The same turns and mirrors carry the whole set onto itself and the rows of a family onto each other. Which other rows belong to the same family as each row named below? List them in the order they appear above.
These 16 rows form 4 families of 4 rows each.
Q: [ 20.0 -28.9 -13.0 -25.0  -2.0  12.9   1.3   0.7  12.6  18.6  14.7  20.3
 -21.4]
J: [-26.0  12.5  24.8   3.1   7.4   2.0   9.0   8.3 -15.0  -1.6  -4.4   7.2
 -32.2]
M: [ 14.1 -26.3 -18.7 -15.9  13.8  25.9  12.2  12.0  -8.8   7.9  14.8  21.2
 -14.8]
N: [ 13.7   7.6 -15.9  -3.6  -8.9  -3.2 -17.3 -22.9  15.4   4.5   2.7 -17.3
  33.6]
H: [-21.1  14.2 -34.6  -0.3 -35.6   0.2  -3.9  -7.7  -7.2 -12.8 -18.7   2.3
   8.5]
G: [ 31.3  -4.3  -8.8  11.8 -13.5 -15.1 -27.2   4.5  17.5   3.6  -1.3 -14.7
  14.7]
W: [-14.8  28.1 -15.1  10.9 -21.0 -20.7   5.2   3.7 -22.0  -9.3 -13.3  14.9
  18.7]
U: [-33.9  24.4 -22.6  14.6 -20.6   5.2  -1.9  -9.1 -12.3   5.8  -4.7   3.1
  14.0]
V: [ 20.4 -25.2  -1.1 -34.7  15.9  -4.5   9.5   0.3  -2.2   7.3  14.3  -1.8
 -11.4]
Y: [ 11.7   3.4 -12.9  11.1 -19.0 -20.3  -8.4   9.6  12.6   5.7  -0.6 -19.5
  27.4]
B: [ 20.2 -30.6 -19.1 -22.2  -5.1  17.0  11.2  10.8  17.0   4.3  15.1   9.0
  -5.0]
L: [  3.0  -1.2  25.8   5.0  23.0   5.7   2.7  14.6 -14.9   7.9   4.9  10.5
 -30.3]
D: [-29.0  24.0 -29.0   6.1 -19.7   5.9  -3.1  -4.9 -28.5  -2.3 -13.5   8.2
  -1.5]
S: [-16.9  -0.2  18.0 -11.2   8.4 -10.6   6.7  13.9 -21.7  13.3   2.0  12.0
 -40.2]
A: [-10.7   2.9  16.8  -4.3   2.1   1.9   9.4  -8.5 -15.3   2.8   7.1  40.3
 -29.3]
T: [  7.3   8.3  -1.4  12.8 -27.1 -19.0 -20.1  -3.1  19.3  -9.0 -14.2 -21.8
  10.9]

Same family as S: Q, U, Y
Same family as A: N, W, V
Same family as H: M, L, T

The same turns and mirrors carry the whole set onto itself and the rows of a family onto each other. Which other rows belong to the same family as each row named below? List them in the order they appear above.
These 32 rows form 4 families of 8 rows each.
rel: [ -1.5   0.3  -4.1  -5.6 -25.8  27.6  -7.7   8.5]
tep: [ 43.1  -1.0  21.8 -15.5   8.9  -0.2 -29.5   0.8]
ziz: [ -3.3  42.0  13.4 -11.2   6.6   5.7  -5.7   4.0]
Sero: [  3.0  16.3 -10.4  11.2 -14.4   9.4  28.9   3.4]
sobem: [  5.7   9.6 -10.7  12.2 -17.4  -0.1  24.0 -19.9]
fad: [ 18.4   7.9  -0.9  19.5 -25.7  -2.1  26.9  -8.0]
sigi: [ 15.8   0.5   5.1  29.8  -0.8 -15.2 -18.4 -17.4]
Tofik: [  0.4  20.0 -13.6   4.8 -13.7  10.8  24.5   3.0]
naraf: [ 22.9   9.3  17.8 -25.8  19.5  11.4 -28.5   2.5]
Zote: [31.6 23.0 32.1 -5.3 21.9 -9.7 14.3 -8.4]
Nopem: [ -0.9  37.7  -5.2  -5.2 -12.1  17.1  -4.8  10.9]
kisa: [ 25.4   9.0  37.3 -19.3  11.2   8.1 -25.3  -1.5]
sonu: [ 2.1 42.1 -1.5 -0.8 -6.7 17.9 -6.4 12.3]
Muge: [ 34.1 -24.3  13.5   4.6 -12.8   2.0   4.5 -26.0]
lof: [ 46.2  -5.5  26.1  -9.8   8.6  -1.3 -26.2   1.1]
kove: [ 47.0  11.3  20.3   5.9  19.8 -18.9   2.9  -3.7]
Nezu: [ 16.3  18.0  21.3 -35.3  -6.8  21.6  16.0  -5.2]
fik: [ -1.8   5.0  -8.1 -11.4 -24.2  27.3  -3.7   7.4]
Tole: [ 21.3  20.7   5.5 -22.7 -17.4  32.7  20.5   2.9]
podum: [ 46.5  15.0  16.5  -0.1  20.5 -17.8   6.8  -4.5]
rebi: [ 46.2 -22.6  17.1   0.2   6.8  -8.4   3.1  -8.2]
nukun: [ 15.7   4.5  -3.1  21.2 -11.4 -26.8 -14.9  -5.7]
Tis: [ 24.3  -5.2   7.9  16.9  11.2 -22.2 -21.8   1.6]
seke: [ 15.5  21.2  -0.5 -21.8 -19.5  26.8  21.8   4.0]
Milet: [ 29.9  -4.9  12.4  17.3  14.6 -17.7 -22.4   0.2]
Bar: [ 31.9  21.0  13.7 -14.6  29.9  -3.9  18.7  -6.6]
Duf: [ -0.4  -5.0  -5.6  -0.6 -28.7  16.8 -17.6 -12.8]
lozum: [ 4.5 39.5 10.6  0.4 19.9 15.3 -4.0  8.6]
vunu: [  8.2  -4.8   4.1   9.2 -35.6  12.3 -20.1   1.0]
geri: [ 43.1 -26.2  13.6  -4.3   2.0  -8.5   5.4  -7.6]
lik: [ 23.8  12.2  19.7 -26.8   6.1  35.0  13.3   1.0]
nerit: [ 35.9 -21.9   6.6  -6.2 -25.5  -6.6   3.1 -13.2]

Same family as fik: Tofik, Nopem, lof, kove, rebi, seke, Milet
Same family as sonu: rel, tep, Sero, Tole, podum, Tis, geri
Same family as Bar: fad, naraf, nukun, lozum, vunu, lik, nerit

The same turns and mirrors carry the whole set onto itself and the rows of a family onto each other. Which other rows belong to the same family as each row named below? List them in the order they appear above.
These 20 rows form 4 families of 5 rows each.
ros: [ -2.5   4.6  -0.8  13.5 -24.7 -17.3 -31.6   3.1  10.6  22.5 -22.3  -6.2
   2.7  16.5 -21.6   2.7]
rik: [-19.5 -11.9  31.0 -15.5 -13.1 -17.1  10.1  -5.6  14.4   7.4   4.8 -15.7
 -14.1  -5.1 -26.3 -21.8]
tazur: [ -7.9   4.8 -14.6   7.3 -25.7   0.4 -32.0 -11.0   4.7  16.6 -28.1   3.0
  -4.6  -7.5 -17.1   2.1]
Lemi: [ -7.1 -24.2  41.5 -13.4  13.2 -12.0  12.1   0.1  13.6  12.1  34.1  -7.5
   5.6  30.6  -0.1  10.7]
vepe: [-19.3  15.9 -30.5   3.4  10.4  18.8   0.1 -14.2  -5.8  24.0 -19.4   3.2
  -1.0 -10.0  17.2  25.0]
gav: [ -8.5 -33.5  26.7 -13.6  11.0   0.0  25.2   7.3  15.9  18.0  27.7  -0.6
 -10.4  19.2  23.1  11.3]
keda: [  3.6 -12.1  35.6 -12.1 -12.8 -16.6 -13.1  -2.1   8.2  14.8   5.6 -15.6
  -3.1   6.7 -37.4 -10.5]
sof: [-27.0  -9.6   8.4 -14.6  32.4   8.0  18.7   1.3  -2.7   8.1   5.2   3.0
  14.8   1.6  39.0  30.5]
Potib: [-10.3 -22.5 -14.7 -10.2  18.9  19.6   7.0   8.5 -13.9   5.1   6.1  12.5
   1.2   2.7  35.8  30.2]
dubo: [ -4.2  19.8 -29.4   6.1  19.4   0.9  -2.0 -26.7  -7.7  23.4 -20.4  -7.3
  19.0   2.5   3.4  19.0]
tufe: [-20.4 -19.0   6.8 -13.1  29.3   9.2  27.6   5.7 -10.1  13.1   8.4   8.7
  15.8  14.5  33.3  23.8]
Kot: [-18.4  -0.3 -30.6  -1.3   7.4  15.5   6.7  -8.9 -12.4  20.0 -31.1   6.3
  -0.3  -7.2  19.9  25.0]
Zukom: [-29.4 -33.4  25.1 -26.3  23.2  -9.9   0.6 -12.7  14.0   3.8  33.1   3.7
  -9.1   4.7   5.1   7.8]
mevul: [-20.4 -12.0  -4.5 -19.0  31.7   6.5  -1.9 -14.2 -16.4   7.8  18.8  -5.8
  24.2  -7.2  24.3  35.5]
nupu: [ -8.7  16.8  -3.1   9.2 -10.9  -9.2  -8.2  -7.1   6.8  14.0 -24.7   2.8
  16.3  -2.6 -22.5 -26.6]
nen: [ -0.4  -8.2  31.8  -3.8 -26.7 -13.7 -22.4  -4.2  15.6  10.9  11.4 -17.9
  -1.3   8.2 -30.7  -2.8]
Nep: [ -3.5  12.8 -11.6   7.2 -18.6   5.0 -29.8  -7.9   0.1  22.5 -16.8   4.6
  -1.4  -7.8 -26.3  -8.1]
Vufe: [ -2.9   2.2 -32.2   3.3  -4.2   7.7 -16.6  -2.5 -18.0  13.3 -28.1  -6.1
  -3.4   0.9   4.7  34.1]
Nozod: [ -5.1 -15.2  41.2  -2.9 -23.8 -18.3   0.2  14.4  19.9  22.9  11.2 -18.5
   4.1  15.9 -10.5  -7.7]
Nemu: [-11.6 -29.0  44.5 -22.1  24.6 -17.9   9.6  -0.9  15.3   6.5  19.8  -2.6
   3.2  21.4   3.9   9.3]

Same family as nupu: rik, dubo, Zukom, mevul
Same family as vepe: keda, sof, Nep, Nemu
Same family as tazur: Lemi, tufe, Kot, nen

